rotation ticks, each row followed by its count of ticks:
The counts run from 0 to 293.
[139  79 184 136 126 129 120  98 120 148 110  89 162 160 156 134 125 129
  97 144  83 110 136 115 147 157 152 127 115 123 141  96 163 129 139 158
  94 129 126 134 190 111 193 131 151 137 126 131 119 142 114 121 121 107
  87 156  97 127 173 135 119 122 106 127  88 148  90 129 158 149  90 114
 102 163 107  64 133 128  96 108 148 152 149  86]
51
[ 69 144 124 103 137 108 154  98  79 136 107 129  96 145 122 138 113 106
 120 100 130 122 157 127 121 137 144 123  74 177 139  74 126 128 111 122
 155 118 150 112 151 110  84 109 135 139 151 158  96 104  81 124  66 155
 121  90 150 120 174 155 138 154 122  57 158  93 155 129 174 114 115 135
 134 140 115 123 139 119  85 149 130 107 103 147]
80
[157  97 150 135 161 130 137 109  79 117 122 131  98 148 151 154  96 104
  95 144 154  83 172 170 119 155 138 116 151 150 122  61 166  94 146 117
  70 112 140 105 183 138 123 150  92 109 126 129 138 107 113 103 120 154
 123 115 137 163 127 152 160 134 164  82 115  93 195 151 136 145 108 142
 137 152 123 123 144 126  95 153 134 108 145 171]
15
[123 124 184  98 177  71 127  78  89 184  79 104 116 160 130 139 124 103
 113 132 112  82 148 132 102 189 165 142 110 151 141 120 158 105 146 103
 115 130 129  98 135 135 153 117 143 159 152 149 102  99 108 102 108 164
 130 114 118 130 164 141 151 118 121  98 128 154 126 129 171 148 107 127
 119 136  96  90 138 100 104 146 109 144 135 137]
174
[150 107 139 130 144 116 137  91  89 180  91 135 163 180 136 134 150  89
 117 125  95 107 172  97 100 138 162 124  88 156 165 113 138 124 129  80
 134  93 160 114 127  83 118 123 154 128 133 140 108 113  82 136  89 144
 151 101 128 141 188 175 159 129 103  99 115 175 122  74 195 134  91 127
 130 115  97  66 124 122 131 122 144 135 141  92]
250
[139 131 128 127 148  81 166  66 102 128 119 130 122 149 126 147 127  86
  93 109 147  83 180 159 110 151 140 133 113 147 143  89 149 120 165 119
 135 136  88  92 150 110 164 144 117 159 139 161 112 125  99 136 117 147
 175 123 152  96 148 163 136 120 121  78 112 123 144 154 172 135 125 102
 132 127  85 115 153 165 102 161 108  67 113 150]
93
[198  92 175 132 116 100 130  93 115 145 109 134 168 110 133 148 143 102
 133 150 106 103 128 142 150 136 161 117 131 132 161 110 137 142 115 138
 108 105 145 116 167  92 174 109 107 147 144 125 121 141  62 152 129 107
 110  96 125 122 164 163 126 106 125 125  93 126 118 129 154 149  68 115
 133 151  99  66 102 154 118 123 142 106 158 103]
59
[153 107 163 109 132  69 127  44  85 163 100  95 150 143 135 163 112 119
 151 109 136 103 155 178  98 176 176 104 124 152 146 119 165 110 139 110
  89  99 124 126 158 116 121 103 138 132 153 153  98  98 125 142 104 108
 101  77 116 130 158 148 162  96 144 102 136  97 147 142 172 141 110 135
  98 143 125  68 123 116 129 117 120 133 155 120]
264
[ 98 119 145 131 155 111 143  89  91 186  80 113 129 153 137 124 136  84
 109 138  82  98 157  94 129 167 137 141  84 142 168  91 141 133 110 108
 131 129 148  99 138 109 130 135 141 144 144 139 105 117  81 112 120 191
 142 151 124 128 169 148 168 134 109  93 132 164 111  89 172 117  87 109
 130 141  87 123 141  92  88 160 137 137 113 118]
167
[175 123 137 159 130 112 135  70 116 140 112 103 180 107 132 152 135 134
 109 134 110 117 138 131 142 134 165 103 121 134 143 115 169 129 157 155
 113 114 112 124 179  95 169 126 131 149 123 177 115 131  94 142 106  78
 113 109 116 122 197 143 138 145 123 104  92 116 113 108 161 142  97  97
  96 122 114  39 112 145 117 115 129 142 155  93]
55
[172 115 169 123 160 105 133  72  98 151  97  91 167 172 158 151 131 105
 128 125 110  81 160 140 124 179 157 113 111 141 153  69 152  86 139 110
 106 119 157 126 150 108 144 134 165 120 122 151  99 132 136 126 112  92
  98 113 102 137 174 125 141 126 104 111 124 116 109 116 180 146 116 146
 113 157 114  97 149 127 115 141 147 142 140  99]
261
[146 105 129 125 128 172 107 113  96 122 127 132  98 154 109 161 104 123
 115 139 145 141 173 113 100 129 148  90 128 131 164 109 192 116 154 140
 116 101 142 139 164 109 127 131 118 107 106 154 127 131  84 113  77 118
 159 102 110 151 162 174 146 142 151  96  85 139 155 110 146 127 137 144
 108  86 112  45 147 145 132 117 124 184 147 116]
124
[142 122 162 141 147  72 144  81 117 165  68 102 157 159 124 153 111 110
 139 113 104  82 168 135 111 171 144 131 110 138 137 101 156  90 120 123
 122 129 113 115 142 128 173 151 173 125 153 181 102 118 147 130 134 139
 129 140 132 129 173 138 135 102 141 110 118 141  77 145 164 143  91 123
 121 121  72  86 168 118 103 149 123 133 116  97]
178
[137  75 154 132 115 145 108 142  84 115 134 142  98 171 119 135 121 125
  97 154 117 105 178 100  94 145 125 133 144 117 157  70 137 145 113 134
 112  84 167 136 156 117 164 103 116  90 125 107 146 136  74 114  96 156
 146 112 158 185 121 178 133 135 117 122  89 158 157 139 133 147 135 139
 144  89  96  78 115 161  94 166  87 167 160 118]
116
[133  74 155 109 125 131 133 100  98 129 109 130 107 172 149 143 117 107
 123 141 116 135 185 124 147 141 192 109 122 154 153 105 172 125 124 139
 131  94 149 151 174  85 107 116 132  98 141 108 154 152 106 131  92 139
 127 109  80 150 137 197 165  95 145 103 107 170 143 123 149 156  77 129
  94 126 106  61 110 141  98  97 136 138 136 102]
129
[127 123 148 157 143  89 160  66  94 115 120 110 144 130 134 140 134 113
  79 114 121  56 181 137 115 160 114 160 123 132 112  52 139 113 140 128
 129 137  73 107 176 127 164 142 140 128 114 189 139 135 130 121 136 144
 145 150 165 152 152 137 155 145 114  92 116  92 127 155 152 128 149 102
 121 139  93 124 129 150  71 180  84 139 114 152]
100
[154  99 166 143 133 121 130  96  92 101 125 124 147 138 142 147 107  96
 122 127 121  76 159 154 116 159 108 100 140 126 175  44 138 154  82 139
  98  97 186 109 168 123 143 109 111 108 155 131  79 146  88 133 114 110
  89 112 159 141 152 126 100 120 138 101 127  91 151 161 156 133 115 143
 133 140 124 136 155 150  97 180 131 123 154 139]
274
[171 110 144 148 141 126 178  60  91 102 134 137 128 139 145 152 118 108
  94 121 168  87 191 150 137 135 130 118 120 175 125  61 144  89 141  95
 150 115 104  93 166  96 121 132 113 118 117 156 151 141 113 128 119 109
 142 143 127 151 141 171 162 145 138  52 127  81 154 114 156 129 120 125
 121 133  89 133 130 155 102 159 124  99 110 146]
10
[127  86 177 119 149 127 126  75  81 152 116 121 143 152 145 111 135  99
  78 154  81 120 154  91 102 161 182 110 107 138 177 107 166 142 141 157
 124 118 126 113 159  98 149 107 117 150 145 140 139 140  83 122 118 123
 121 135  77 165 154 169 157 144 110 119  92 148 121 103 162 161  99 119
 121 131 112  75  97 133  91 106 117 155 135 119]
47
[136 140 124 166 156 148 118 105  90 122 118 138 117  96 139 162 125 108
  97 154 134 119 168 122 141 125 145 149 149 159  93 100 185 104 181 145
  72 139  97 116 202 107 118 148 100 145 117 202 123 124 104 133 128 158
 126 115 127 138 160 135 161 152 137 124 110 114 166 138 134 142 110 113
 107 151 145  92 141 119  59 138 103 167 139 146]
226
[ 98 147 138 155 166 150 125 129  86 160  82 116 137 160 127 136 127  93
 139 120 108 107 132 107 136 131 138 139  92 143 134  85 126 126 148 126
  93 127 157 104 151 103 108 119 156 157 135 191  61 126 107 128  95 179
 109  90 149  98 187 118 118 103 104 104 134 156 144 133 177 116  86 129
 143 134 145 110 170 136  81 150 149 147 130 101]
159
[144  82 151 112 108 165 160  88 108 110 148 122 127 123 146 148  99 110
  87 123 118 142 187 134 140 115 146 100 123 137 156  97 185 133 149 133
 133 105 117 153 194 113 133 127  95 113 124 110 147 128  78 144  90 112
 136 144 103 154 146 183 155 130 161  80  86 123 137 125 164 128 105 127
  82 130  97  62 108 134 123  97 150 118 133 126]
131
[147 128 128 169 136 150 119 149  87 131 106 160 127 114 120 144 131  88
  95 130 101 117 157  80 123 121 123 162 139 131 114 109 141 144 117 104
  73 112 161 127 167 102 121 129  97 102 134 164 103 123  73 141 121 190
 142 120 163 148 170 133 172 141 118 133 111 152 137 130 151 134  84 136
 136 131 128  90 108 103  56 163 111 173 152 126]
237
[119 112 149 107 125 110 154  97 107 126 117 119 107 185 137 170  93 120
 147 105 160 101 200 165 137 146 155 128  94 169 112  96 149  84 145 115
 147 128 110 128 171 127 122 127 153 116 148 139 134 131 148 126  79 164
 129 116 123 102 154 189 147 107 164  56 137 117 133 139 165 116 116 149
  87 134  92 106 154 139 105 143 146 109 100 119]
5
[ 95  89 157 157 135 173 110 132  91 137 102  94 117 179 129 135  84 100
 102 120 113 117 150 101 103 137 142 141 117  99 159 112 167 150 153 149
  87 109 141 155 168 113 138 140 137 139 135 152 106 141 108 125 108 180
 145 114 120 148 155 154 118  73 133 122  74 187 137 158 158 127  84 128
 117  98 125  61 172 146  95 108 136 161 155 110]
38
[149 101 142 129 113 119 169  95 112 121 119 119 143 183 150 160 107 118
 137 110 156  95 199 164 161 134 135 132 100 167 126  63 150  88 137  98
 144 125 125 126 168 121 159 143 152 116 116 127 132 152 136 136 103 143
 140 136 130 104 144 182 135  99 156  55 134 140 122 123 157 126 105 144
  99 136  72 115 155 159 112 162 153  94 104 105]
6
[ 97 128 128 137 143 127 125 116  89 161  84 130 103 140 116 136 103  82
 126 110  99 116 139 121  95 130 140 136  93 131 148 129 144 154 155 117
 105 111 142 102 147 122 117 123 105 163 158 159  78 111  53 130  91 201
 157  91 156 116 164 146 141 112 125  86 127 145 172 133 178 108  83 106
 130 119 137  81 155 103 116 135 128 119 133 140]
162
[132 101 136 140 121 163 150 103  87  82 149 127 119 120 159 155 109  95
  55 125 132 131 178 144 154 128 128 157 131 135 113  61 154 126 168 163
 102 149  77 124 206 125 159 155  98 142 128 140 148 153  91 141 119 154
 131 148 121 125 138 176 141 127 135  92 107 117 156 158 158 143 114 122
 101 168 111  91 128 134  69 141 125 103 125 152]
221
[123 125 117 146 128 175 146 106 105  88 143 119  96 133 128 175 102 100
 106 124 158 147 175 142 128 105 157 118 129 144 145  80 192 117 161 160
 141 130  98 126 181 104 112 160 108 121 116 155 113 142  90 136 108 120
 165 127 110 134 164 179 141 144 168  80  96 111 148 150 154 130 119 132
 102 111 123  80 179 153 106 118 125 117 112 146]
214
[121 114 134 151 132 159 157  97  98 112 139 140 130 157 153 140 130  87
 102 129 142 131 179 132 158 123 175 144 106 164 158  60 149  89 142 167
 148 144 112 131 176  84 112 129 127 129 128 156 129 189 123 165 122 139
 128 117  98 116 158 185 136 109 135  91 104 135 147 135 145 144 105 137
 107 148 114 100 162 180  84 141 116 120  96 116]
216
[ 94  84 146 122 121 167 135 118 100  93 151  92  95 182 143 147 107 137
  95 150 135 105 168 143 157 126 168 107 120 141 148  33 146 130 156 171
 136 128 117 138 197 105 143 141 170 130 109 135 143 149 127 115  78 128
 120 119 118 120 136 162 101 125 116  74 113 130 161 146 149 132 141 133
  92 137 107  90 166 189  93 120 151 105 120 124]
209
[105  87 147 120 137 152 130 110  86 118 141 128  84 173 146 141 144 132
  99 181 142 105 170 118 139 122 164  97 116 149 175  24 136 133  91 146
 156 114 182 120 149  87 120 111 143 101 103 138 144 145  93 101  91 113
 116 106 110 132 143 164 139 144 114  85 120 131 163 124 125 148 133 147
 137 135 126 122 128 175  94 150 110 130 122 124]
205
[167 114 133 172 151 146 122 112  96 121 129 136 152 129 135 144 129 118
  81 124 126 102 164 127 161 105 138 159 130 121 107  74 135 112 198 153
  80 136  91 110 206 102 153 154 125 155 105 185 108 163 101 142 134 147
 131  99 141 111 160 140 112 130  96 120  94 127 149 150 151 145 118 113
 129 136 141  88 143 174  83 161 125 130 145 112]
228
[109  98 141 126 122 169 132 143 103  91 147 105  76 167 144 167  95 116
 112 148 145 125 177 152 145 130 146 112 129 132 153  38 181 125 137 173
 114 144 146 142 184 116 140 150 143 122 115 122 107 146 103 117  91 124
 128 127 117 123 151 162 103 117 154  92  99 150 154 144 145 139 121 135
 120 144  98  89 189 179 115 138 157 113 128 126]
210
[137 120 157 151 121 109 130 124 100 154 102 143 134 111 149 163 129 132
 149 151  95 115 140 134 166 130 138 117 126 153 130  83 154 140  75 127
  95 108 188 130 173 116 128  96 124 110 152 149  95 110  76 125  98 129
  60 109 138 125 198 126 146 143 130 115 146 103 109 108 142 142  80 143
 128 168 115  89  96 104  68 150 134 150 169 100]
65
[112  87 165 130 104 175 117 138 106  96 147 103  95 162 121 159  80 143
  91 141 121 113 189 100 113 136 113 122 141 120 127  69 155 144 142 138
 104 103 140 167 173 137 154 140 142  97  89 134 122 143 104  98  55 135
 140 130 143 157 154 153 112 138 128 100  97 156 138 140 156 133 141 140
 107 105 109  62 152 133 112 128 135 175 178 108]
120
[103 116 161 127 165  85 137  71 101 156 102  96 162 174 139 122 120  96
  81 120  94  86 149  97 100 182 128 142  75 142 148  92 127 111 147 137
 133 140 115 101 141 122 167 130 159 160 124 169 102 138 118 117 100 136
 114 142 132 127 166 132 112 147  90  77 124 134 103 133 176 130 127 134
 142 140 109 102 141 113  89 164 123 129 115 120]
171
[161 112 143 101 131 122 129  95 107 116 117 139 107 176 120 180 116 119
 117 135 162 103 171 190 132 125 158 111 103 167 141  83 164  99 144 106
 136 112 135  99 162 120 157 132 129 136 127 117 118 112  81 104  66 130
 146 108 143 128 130 195 133 142 137  39 109 130 165 118 163 124 120 142
 111 133  93  92 161 156 145 146 145  84 123 142]
3
[ 92 113 144 105 140 157 125 118  80  91 146 118  54 149 126 152  99 127
 100 138 152 127 162 138 110 125 159  94 120 151 129  63 172 135 133 163
 124 114 134 136 172 115 101 113 130 113 140 152 128 125  78  92  65 128
 120  95 115 148 141 173 128 152 150  76 125 111 181 139 134 135 133 149
 111 120 135  86 147 163 107 123 115 126 124 161]
207
[140  88 145 173 146 121 178  91  89 123 108 110 108 151 156 144 112 142
  96 134 145  77 175 179 157 145 138 121 140 125  82  56 133 108 176 106
 101 116  92 115 205 121 142 133 141 129 101 182 149 123 144 101 130 148
 113 121 139 135 136 143 153 114 137  79 136  98 177 144 144 125 129 115
 104 147 124 116 120 150  84 151 132 116 125 137]
17
[160 125 128 182 131 152 143 122  88 126 115 157 152 110 142 167 113  72
 135 123 114 120 132 126 150 112 130 128 128 136 137  82 154 125 124 125
  85 104 161 125 178  99  90 129  99 112 155 156  99 147  75 168 128 156
 100 101 140 109 174 137 141 105 148 116 127 111 155 149 148 140  53 142
 121 160 152 103 142 133  58 153 153 134 143 114]
147
